Questions about the grid below. Indices start at 0.
1) Which number is the entry at row 0, column 2?
2) Which number is the entry at row 2, column 0?
3) Which number is the entry in the top-right corner?
4) Which number is the entry in row 0 and column 1?
5) Which number is the entry directly below -16.2?
6) Which number is the bottom entry of the column that holds the largest entry?
7) Which number is the entry in row 0 and column 0?
8) Which number is the entry directly below 3.3?
 16.7  -11.3   21.5    0.7   38.0   31.6   18.7   14.6    2.0    1.9   13.9
-19.1    3.3    7.7   10.3  -41.0  -63.1    6.5  -35.5    9.6  -16.2  -33.8
 44.8   37.5    4.7   40.6  -17.6   66.3    9.6   13.5   14.5   34.3   42.5
 32.5   20.9   -8.9   15.1    7.3   69.9   -4.3   27.4    1.0   29.0   42.3
 -2.7   14.8   26.9   33.9  -51.5  -56.9   26.0  -43.4   22.8  -10.3  -29.5
 21.2   15.3   26.2   31.1  -14.4    7.3   25.1  -11.4   17.8    7.0    6.1
 31.6   17.0   43.9   44.1  -13.2   10.5   41.5  -14.6   26.2    7.6    7.6
 37.3   15.5    6.0   18.6   18.2   72.9    7.5   27.1    5.2   26.9   42.3
1) 21.5
2) 44.8
3) 13.9
4) -11.3
5) 34.3
6) 72.9
7) 16.7
8) 37.5

Read these off the matrix that follows. Counting starts at 0.
1) Report the entry directly above 91.
2) Report the entry in row 1 and column 0.
3) Report the entry directly below 80.
4) Report the entry directly above the largest entry.
5) Report the entry in the top-left corner.
6) Report the entry just left of 36.
7) Report the entry at row 0, column 2.
[[93 16 80 18 61 36 79 42 76 57]
 [75 91 48 26 70 27 32 96 69 77]]
1) 16
2) 75
3) 48
4) 42
5) 93
6) 61
7) 80

Questions about the table below.
1) Report the largest entry in the first row.
2) Report the entry directly below 70.4.
3) Report the smallest entry.
4) Report the fourth entry from the end, reading row by row.
5) Report the second entry on the main diagonal.
6) Report the first entry in reading order.
7) Report the entry directly above the smallest entry.
8) Report the entry just right of 20.1.
[[ 45.0  16.1   1.5  39.5 -18.3  57.0   1.5 -28.8  70.4]
 [ 20.9  -4.9  -5.5  20.1 -43.0  35.5  -5.5 -44.6  46.1]]
1) 70.4
2) 46.1
3) -44.6
4) 35.5
5) -4.9
6) 45.0
7) -28.8
8) -43.0

W =
[[ -9.7  -6.5   6.2 -21.1]
 [  9.4 -18.1  11.8 -23.4]
 [  6.3  20.4  32.5 -24.8]
 [-23.5  -1.1  40.0 -17.5]
 [  6.6  13.7  26.8   0.1]
 [  3.1 -10.0  -1.0  21.2]
 [-35.6 -16.9  -0.9 -39.8]
 [ 47.2   5.4   5.2 -14.9]
 [-28.7  -3.9   2.1  -2.8]
 [ -7.6  -8.4 -12.8  75.8]
 [  8.6   8.7  15.8 -46.0]
 [ 15.3  -1.3 -44.3  17.2]
 [ 25.8  -3.5 -29.9 -46.6]
 [ 14.4  27.6  34.1  64.9]]
Rows and columns are numbered from 0.
Read off the entry in row 2 and column 2.
Answer: 32.5
The entry in the top-right corner is -21.1
The entry in the bottom-left corner -> 14.4
The entry directly below -12.8: 15.8
The top-left entry is -9.7
Read off the entry at row 2, column 1.
Answer: 20.4
The entry at row 2, column 0 -> 6.3
Read off the bottom-right entry.
Answer: 64.9
Read off the entry directly below 75.8.
Answer: -46.0
The entry in row 1 and column 0: 9.4
Read off the entry directly above 34.1.
Answer: -29.9
The entry just right of 40.0 -> -17.5
The entry in row 0 and column 2 -> 6.2
Read off the entry just right of 5.2.
Answer: -14.9
The entry just left of -3.9 is -28.7
The entry in row 0 and column 1: -6.5
Read off the maximum.
Answer: 75.8
Read off the entry just left of -14.9.
Answer: 5.2
Read off the entry just left of 2.1.
Answer: -3.9
Read off the entry just right of 15.3.
Answer: -1.3
Read off the entry directly below 2.1.
Answer: -12.8
The entry directly above 3.1 -> 6.6
The entry directly below 40.0: 26.8
Read off the entry just left of 21.2.
Answer: -1.0
Read off the entry directly above 5.2.
Answer: -0.9
